In the data rows, 128 means zero.
Here are some points, each followed by its number:
[128 139 171 128 128 132 128 155 137 172 144 172] 0
[153 168 129 166 160 138 128 181 184 193 198 136] 1
[128 128 142 164 131 154 166 209 167 128 128 128] 2
[181 151 128 151 142 150 128 141 152 145 134 128] 3
[164 148 195 128 128 129 128 176 163 177 132 201] 4
[204 162 151 128 128 128 227 142 128 155 208 166] 5
[128 128 128 148 128 175 128 128 141 128 145 128] 6
[144 132 128 155 179 128 179 146 128 128 128 169] 7
[140 186 128 128 209 128 128 196 128 182 184 128] 8
[128 128 139 177 128 153 128 128 148 128 135 128] 9
[154 128 172 128 128 128 159 160 163 140 139 198] 10
[128 149 128 219 128 128 128 128 155 128 140 199] 11
[185 183 189 128 128 128 152 160 178 162 142 197] 12
[128 180 165 165 168 216 186 128 175 128 128 128] 13
[161 173 128 215 128 128 248 181 128 128 128 164] 14
[154 155 128 128 128 128 158 135 145 128 132 128] 15
[156 144 128 134 161 128 128 140 134 178 150 128] 16
[128 195 228 203 151 200 169 128 170 128 128 153] 17
[158 135 231 128 153 145 140 172 128 128 128 178] 18
[128 130 128 128 156 130 128 150 184 211 128 128] 19
[128 165 155 175 183 240 182 128 163 128 128 128] 20
[236 128 128 191 169 128 240 128 128 128 128 165] 21
[128 180 128 128 192 235 128 223 128 225 207 128] 22
[128 128 128 164 128 185 128 179 128 134 149 128] 23
[202 200 185 128 128 128 153 147 135 190 157 170] 24
[128 155 128 139 196 128 128 153 132 178 167 128] 25
[128 181 128 128 180 152 137 128 128 255 128 162] 26
[141 128 143 128 128 128 144 170 162 128 129 128] 27
[128 173 128 128 196 128 128 135 131 184 144 128] 28
[128 128 216 128 128 128 128 128 166 128 128 150] 29
[206 174 128 151 182 128 182 128 149 128 142 128] 30
[128 132 151 128 154 139 128 144 141 157 150 128] 31
[128 128 128 138 128 170 128 132 128 153 154 128] 32
[179 205 128 174 178 155 166 128 174 128 129 128] 33
[128 208 128 213 181 134 133 128 128 128 189 187] 34
[128 128 128 150 128 157 128 151 142 128 134 128] 35
[141 128 128 128 128 128 138 128 128 128 128 157] 36
[182 129 128 198 195 128 128 128 128 133 133 193] 37
[128 128 147 195 128 148 142 128 161 128 128 128] 38
[128 128 128 146 145 154 128 142 147 128 169 128] 39
[149 180 128 149 168 159 128 130 164 185 166 128] 40
[163 128 222 128 128 151 128 198 161 128 128 128] 41
[148 128 191 128 128 128 223 198 128 128 128 234] 42
[182 167 180 128 128 128 171 130 162 165 128 129] 43
[144 128 183 128 128 128 128 161 128 128 128 156] 44
[128 128 129 128 128 203 128 128 128 128 128 134] 45
[128 128 144 128 183 128 128 128 128 143 170 133] 46
[137 196 128 203 211 128 128 143 128 178 158 128] 47
[128 150 183 159 143 191 152 128 155 128 128 128] 48
[128 128 128 128 143 205 128 160 128 128 194 128] 49
[128 128 151 210 128 128 134 128 146 128 136 192] 50
[210 145 128 147 166 128 201 128 128 128 198 168] 51
[153 129 128 128 128 147 179 160 165 150 154 143] 52
[183 148 128 159 150 137 153 128 130 129 164 128] 53
[128 128 128 217 131 128 128 128 148 128 128 215] 54
[156 212 128 211 176 128 135 128 152 128 141 171] 55
[128 130 128 170 128 128 128 153 128 128 128 128] 56
[128 138 151 128 163 128 128 161 141 189 170 128] 57
[132 133 142 157 199 176 128 136 128 180 133 163] 58
[183 175 157 128 128 128 128 130 255 137 223 236] 59
[128 128 143 128 141 130 128 163 162 128 144 128] 60
[138 140 132 141 173 128 128 173 128 176 132 128] 61
[148 142 132 155 130 128 172 128 163 128 128 128] 62
[142 174 217 128 128 128 160 160 130 165 134 150] 63
[128 159 209 128 128 128 128 128 160 174 128 196] 64
[128 128 165 128 128 193 128 136 128 130 128 128] 65
[141 176 128 146 128 128 131 199 176 193 167 128] 66
[230 216 157 128 235 128 128 139 128 204 139 128] 67
[128 128 177 189 128 163 128 128 136 128 131 148] 68
[128 129 147 183 128 172 163 128 160 128 128 128] 69
[128 128 204 171 128 128 195 128 142 128 128 158] 70
[128 128 178 176 128 159 157 128 156 128 128 139] 71
[128 128 128 132 161 138 128 137 193 141 128 133] 72
[128 136 157 182 140 169 198 128 134 128 128 128] 73
[128 143 193 128 132 128 128 141 134 159 128 202] 74
[128 128 134 172 160 210 190 128 146 128 128 128] 75
[128 144 156 128 128 128 128 158 155 152 156 170] 76
[145 134 128 153 145 128 128 129 129 131 138 128] 77
[128 150 149 128 137 128 128 147 159 174 128 169] 78
[143 128 139 136 139 168 128 140 128 128 136 128] 79
[184 128 145 128 128 128 176 150 128 131 151 128] 80
[128 138 128 128 153 189 128 138 128 186 141 128] 81
[128 128 128 135 182 171 128 150 128 174 149 128] 82
[128 128 131 128 128 165 128 128 128 128 153 128] 83
[200 128 143 128 150 128 160 155 192 128 128 167] 84
[166 134 135 147 180 128 173 160 159 128 128 136] 85
[128 128 128 128 129 177 128 169 128 172 145 128] 86
[128 128 128 128 130 197 128 145 128 130 128 128] 87
[154 148 153 130 149 128 128 149 156 181 146 138] 88
New points follow, each followed by the numbers of its five nearest points above by angle, seen from the average point of the numbered points, smallest number first.
[145 172 128 128 128 130 128 128 128 187 146 128] -> 16 26 28 40 88
[151 139 175 175 156 130 168 216 219 131 128 128] -> 2 27 41 84 85
[130 141 128 128 135 128 128 140 182 151 150 128] -> 19 27 31 60 72
[193 128 128 128 128 142 135 132 207 128 128 135] -> 3 27 62 72 84
[128 128 128 128 128 150 128 128 190 128 155 196] -> 10 54 59 72 76
[128 167 132 227 128 128 128 128 148 128 158 193] -> 11 34 50 54 55
[166 128 175 156 148 128 192 183 205 128 227 188] -> 5 10 42 51 59
[151 149 128 128 135 165 128 128 128 184 255 128] -> 1 22 40 49 57
[128 128 128 128 136 143 128 156 128 172 143 128] -> 31 32 61 81 86
[148 128 151 142 128 128 208 185 128 129 128 194] -> 7 10 14 42 70
[216 171 128 135 185 128 193 128 133 128 154 135] -> 5 21 30 51 53
[141 140 224 128 128 128 128 230 128 175 128 248] -> 0 4 10 18 74
[184 128 128 128 128 135 180 145 128 128 128 128] -> 15 21 53 62 80
[219 216 175 128 128 128 182 131 128 206 128 173] -> 5 12 24 43 67
[168 128 156 128 128 128 190 162 133 143 133 202] -> 4 5 10 12 42
[153 157 182 128 128 128 156 149 155 128 128 200] -> 4 10 12 42 74
[130 135 128 145 128 128 128 141 146 145 162 128] -> 39 56 60 77 83
[162 171 136 128 128 191 184 194 128 148 169 128] -> 5 22 23 49 52
[191 161 191 128 128 129 184 155 128 174 136 128] -> 5 24 43 63 80
[128 157 128 193 129 128 128 164 128 167 227 128] -> 1 34 39 57 66
[128 128 128 128 132 201 128 154 128 140 128 128] -> 45 65 79 86 87
[177 128 128 128 172 144 128 137 222 209 128 144] -> 19 40 72 84 88
[143 128 128 128 138 142 128 128 168 129 162 128] -> 6 39 60 72 83
[215 146 191 157 128 166 214 129 128 150 128 159] -> 5 21 43 70 80
[164 128 137 128 166 128 128 147 128 128 128 128] -> 36 46 77 79 85
[128 128 128 129 137 198 128 152 128 141 178 128] -> 32 49 83 86 87
[128 217 128 157 217 139 128 128 205 229 186 128] -> 1 25 28 40 47
[163 128 128 153 128 128 211 128 128 128 128 172] -> 7 14 21 62 80
[128 148 128 128 187 128 128 170 137 169 128 128] -> 8 25 28 61 82
[128 128 169 128 128 128 128 161 135 144 132 135] -> 0 27 29 44 60
[166 128 141 128 128 128 200 167 128 140 129 170] -> 5 21 42 52 80
[199 178 175 128 128 142 159 170 214 169 150 185] -> 4 12 24 59 84
[183 152 128 147 185 128 128 128 128 151 157 184] -> 30 34 37 51 67
[128 150 128 133 147 128 128 172 135 173 128 128] -> 16 19 57 61 66
[128 128 198 128 128 128 193 128 171 128 128 146] -> 10 29 43 70 71
[128 128 179 164 128 148 128 128 130 128 150 158] -> 29 44 50 68 71
[146 128 128 128 128 151 128 163 128 213 214 173] -> 0 1 22 57 86
[222 201 128 128 183 128 205 128 128 128 154 128] -> 21 30 33 51 53
[128 136 128 128 170 154 128 139 128 174 162 128] -> 25 31 57 81 82
[144 128 201 211 128 128 151 134 128 128 206 181] -> 11 50 54 68 70
[128 148 135 163 202 255 193 128 176 128 128 128] -> 13 20 48 73 75
[202 221 160 128 128 128 184 166 128 178 153 155] -> 5 12 24 43 67
[128 128 128 128 156 128 128 186 128 162 128 128] -> 31 57 60 61 86
[138 157 128 174 144 128 166 129 178 156 247 128] -> 1 5 40 51 59
[128 145 128 128 154 181 128 184 128 177 128 128] -> 22 61 81 82 86
